Rotation paths and how fast each direction turns (deg/step)
Each turn is a multiple of 5 degrees from 10 to 175, or 0.
Each row of a path follows its step; steps can be skipped.

step 0: [ -2  -6   8   0   5 -12   0  12  20   4  -7 -13  17  10   7  15   5   3
  -3  -9   9  -8  -7  -5 -11  21   6  -1  13   0  -2  -1  -4 -11   7  -6
   4   1   0]
step 1: [  5 -10   7   0  20   7  -7 -12   7  -6   2  -5 -16  21   7   9   7   8
  -3   1 -14 -12   2   0   8  -5   3  -4 -10  -2 -10  -2   1  13  -6   5
  -5 -13 -12]
step 2: [  0   6   4   7  -1  12  -1  10  20 -15   1   9   8   3  10 -18  -7   7
   6   2 -13   5  11  14  -8  12 -15   6  -2  -9   5  11  -8  -2  -2 -11
   1  -5   8]
step 3: [  5   9   5  -2 -10  -9  -5   3  -4  13  16  -3  -5   4   3  11   9   1
   3  14   1 -19  -3  -3   7  -5 -17  -7  -5   9  -2  -1 -16  -7  -8 -10
  19  -6   9]
step 4: [  1   3   7  27   5   2  -8  13 -16  -2  -2  -1  -9   4  -7   7   6   7
   4   0  -2   0   1  17  -9  -8  13  13  -4   3  -8  15  -1  -4  -2   4
  -8  14  10]
step 5: [ -2  12  -9  -8  -8  17  12  -8 -12  -4  16   0  11  -4  -8  -5   0   2
   8   1  -6  -7   2  -6 -14 -16   1  -5   1 -10  11  12  14   9 -17   2
   6  -5   2]
step 6: [ -7  -4 -10   2  -6 -10   8  -2  -6   2  -8   9   7 -20   0   7   7  -9
  -1   9  -2  19   4  11  16 -11  -1  14   9  16   8  -4  -5   6  -4  -4
   6   2  16]
step 7: [ -5   1 -13   4  -9   0  -4  13 -13   0 -12   1   5  -8  -8  18  -2  -1
   4 -11  18  -2  -4 -20  -7   1   3 -13   6  11  -8   4   7  -4   2  -6
 -15  -5 -12]
step 8: [  1  -6  10  -3  19 -15   4 -16  -6  -7  -5   8   7  -4   2  -3   5 -10
  -2 -12   4  -3   6  -2  10   6   5  -5   6 -15  -3  -4  20  19  -7  14
  -7   7   4]
step 9: [-11 -14 -15 -14   8   5  -6  -3   8 -14   6   5   7 -11   9  -4  -7   9
  -1  -8  -2  -3   0   0   9   8  -2   8   5   3  19  -3   4 -14  18 -11
  -3 -11 -11]
Directions:
[ 4 -3 -4 -4 -2  1  0  5  2 -1  1 -2  4 -4  4 -3 -3  1  0 -2  0  1  0 -1
  3 -6 -7  1 -1  2 -2 -1 -6  4  2  0 -1  2  3] -> 100

step 0: [ -3  10   1  -3   1  -3  19   9   1  -3   9  -3 -12 -16  25  -5   5  -1
  -5 -14   4   0  -4  -3   9   9  -1   3 -17   1  -8 -22   4   1   4   0
  19  -4  -5]
step 1: [ -9  15  -5   5 -11  -3   4  -2  -2   3   9  -7   0   0 -23  14   2 -20
   0  -5  -4   3  11  -8  -7  -2   4   8  12  -4  -4  -4  18 -12 -17  13
  -9  -1   9]
step 2: [-17 -16  -9  -4   1 -16 -14   4   6 -11  -7   9 -16  17   5   1  -5  18
  -3  -4  10 -13   1  -8  -6  -2  12  -6 -12 -11  -3   0  -2   3 -12   4
  -3   1  -7]
step 3: [  9   8  -9  22  -7   4  15  -8  -9  -9   3  14   4  -2   6  -6  13 -12
  -5  -3  -4 -14 -16 -10  -4   0  -4 -10 -11  12  -8 -14  10   9   7  -7
   4   6   4]
step 4: [ -7  12   6  -7  -6 -16   5  14  -8  -2 -10 -10  -3  -1  -1   3  -6 -27
   6   9   5  -1  14  17   0 -14   6   7   0 -13  -6   5  15   2 -10  -6
  10  11  -1]
step 5: [ -6 -19   0   7 -15  -2  12  -5  -5 -10  -1   0  -7  12   3   9  -2   7
  -5  -9  10   0 -11  -7   6   2   8   5   1  -7   8  15 -12  -4   0  12
 -23  20   1]
step 6: [  8  -5  -7   6   7   0  -7  11 -12  -4  19   2  17  16  13  -9   2  -2
  -4   2  -2 -17   4   7   8 -10 -11  -1 -21   6 -22  -5   2  -2   7  -3
  -4  -4   8]
step 7: [  0  11  10   1   1 -16   4   2  -3   0 -12   1  20   4 -13  16   2 -16
 -11   2  -8   5  -2  14 -13 -11  -5 -11   6   5  19   3  -1  13  -4  -9
  -6  11  -8]
step 8: [ -5 -18  13  -5 -11   1   4  11  -4   6  -1   8  -6  -5  21 -12   4   2
  25  -5   5   6  -1   1  12 -14   1  -7   0  -7   7  12 -19  -2  -2   7
  -1  10  -6]
step 9: [ 13   3  12   3  -2   5   2   4 -10   0   8 -11  11   8   4  -2  -7  -6
   0   0 -19  -7  -8 -11   2  16 -24  14  -3   9  -5   9   7   3  12  10
 -18  -9   3]
Directions:
[ 0  0  1 -3 -5 -4  0  1  1  2 -2 -5  3  4 -6  2 -6  0  2  5  1 -2 -2  4
 -2  3  2 -5  2 -2  2 -2  4  0 -1 -1  0 -3  2] -> 130
[ 1  1  1  1  5  0  1  6 -4  4 -1 -3  1  0  0  2  0  1 -1 -2  0  4 -1  5
  1 -3  0 -4  2  4 -1 -1 -6  2  4  7 -4 -3 -1] -> 35
[ 1  7  2 -2 -2  1  4 -1  0  3 -2  1  3 -6  0 -1 -2  0 -6  1  1  2  7  1
 -4 -2  0 -4 -3 -1 -1  3 -1 -3 -6  0 -3  2  1] -> 115
[-3  0  1 -1  2 -3  3  1  2  3  5  0  1 -6  0  7  0 -2  0 -1 -4  1  1  1
  3 -6  3  0  7 -2  3 -1  4  1  1 -3  4  4  2] -> 110
